128 stands for zero in the data rows.
Some points, one per row:
[108 146 156 147 130 124  94 105 147 155  95 145 150 127 122 126]
[119 108 120 115 133 122 143 146 142 122 123 131 113 141 145 155]
[133 120 119 147 131 125 124 130 131 140 116 128 122 121 126 126]
[118 152 151 132 141 104 119 139 140 138 105 151 131 112 110 111]
[131 108 113 104 116 144 158 139 130 134 153 145 118 121 152 138]
[138 104 105 104 139 156 151 125 126 134 127 118 117 146 118 164]
[138 112 112 113 127 167 172 131 142 138 171 127 118 123 153 158]
[137  99 102 116 152 131 102 106 125 120 110 119 137 154 126  99]
[115 106 121 103 139 109 109 128 125 129 115 120  92 134 133 122]
[119 132 137 129 130 116 104 120 140 122 104 124 129 136 140 117]
[152 100  93 109 129 140 158 144 164 147 173 148 133 197 148 167]
[158  96  83 105 123 177 156 112 143 135 180 145 126 150 183 165]
[108 133 146 125 124 117 131 139 101 103 109 129 129  99 109 136]
[158 111  95 106 111 156 168 137 137 140 140 129 131 102 167 160]
[116 158 157 145 127 101  99 125 119 120 100 117 129 134 105 118]
[161  96  84 104 123 171 151 111 119 132 181 121 115 139 156 162]
[161 107  92 113 143 145 116 107 131 126 162 129 106 145 137 148]
[131   0  23  73   0 255  85   0 103 140 120 255 255 138   0   6]
[114 152 153 168 134  97 116 142 106 124 107 129 122 114 136 100]
[136 136 127 148 158 122 107 117  88 102 108 114 160 132 112 109]
12 more points follow, each with its number after it:
[115 135 142 122 141 116 124 135 149 136 105 112 137 145 121 107] 0
[ 90 162 178 178 125 106  97 119 120 127 102 128 116 152 114  99] 1
[125 160 154 146 120 122  96 107 136 145 105 108 114 139 131 122] 2
[123  98 111 109 129 155 147 122 153 161 147 148 110 114 149 162] 3
[113 186 178 203 138 116 110 123 117 125 101  91 101 173 120 108] 4
[153 105  95 104 132 163 170 135 141 121 191 107 121 125 158 165] 5
[  0 113 207   2 247 151 135 115  84  94 237 204 123   0  58 255] 6
[125 155 150 157 145 116 102 116 143 140 108 123 147  94 124 128] 7
[120 158 154 162 141 119  86 102 111 132  95 148 104 167 110  80] 8
[ 86 148 171 153 154 128 116 119 113 116  98 114 132 167 120 118] 9
[140 165 144 147 144 124 103 113  95 107 109 134 134 141 113  86] 10
[100 156 167 131 161 129 122 120  96 114 116 124 128 139 104 118] 11
Which three of these numbered points are nearest to each point below, ignoring the 3 directions in which the first points spread most? Their numbers follow each, nearest first.
[255 208  48 249   0  85 167 189 139 195 107 119 122 125  48 167] > 4 2 10
[147  91  90  94 122 167 161 124 153 134 199 109 121 102 168 140] > 5 7 0
[ 44 118 179  55  40   0 255 255 255 255 150  51 255  47 141  87] > 0 5 3
[119 147 146 140 134 113 121 135 104 115  94 139 131 135 122  88] > 10 0 8
[130 107 113 115 150 136 140 130 146 140 152 123 119 124 140 162] > 3 5 7
[114 157 156 146 133 116 103 118 125 134  95 107 133 137 101 107] > 2 0 5
Here are 12 other points, each followed by its number:
[138 140 130 151 149  86 107 145 112 128 105 132 114 129 124  95] 0
[129 141 137 136 134 104 119 137 134 114 101 112 124 143 104 114] 1
[151 115 104 111 119 139 114 106 101 119 170 129 141 121 168 103] 2
[138 112 110  90 109 163 176 139 132 129 176 101 111 156 153 160] 3
[125 149 144 149 136 128 106 112 122 113 105 119 114 151 104 128] 4
[123 151 147 151 134 101 109 132 131 129 108 127 137 137 121 113] 5
[ 90 104 138 181 129 137 205 178   0   0 120 234 148   0  92  72] 6
[118 174 166 174 133 118 105 120 104 113  96 109 123 125 106 125] 7
[135 150 140 145 145 118 105 117 116 129  95 159 102 110 104 138] 8
[150  91  87  99 123 176 181 131 156 147 176 124  93 154 167 150] 9
[112 128 140 113 141 136 107 106 160 147 102  93 138 107 100 116] 10
[130 131 127 124 132  88 104 138 121 122 111 142 118 141 145 136] 11
The same question for these:
[121 166 159 183 124 120 100 113 120 120 103 124 113 142 119 118] > 7 4 5
[136 102 106 112 126 151 163 138 129 128 146 113 116 117 150 153] > 1 9 3
[136 107 107 106 128 101  94 123 136 124 111 115 123 128 137 118] > 11 1 0
[107 143 153 147 123 113 109 125 109 118 103 108 118  85 120 100] > 9 3 1
[153 124 107 103 119 159 162 130 183 141 179 146 123 148 176 168] > 5 1 9
[106 171 173 160 142  89 100 137 132 116 112 103 130 125 106 103] > 5 1 3
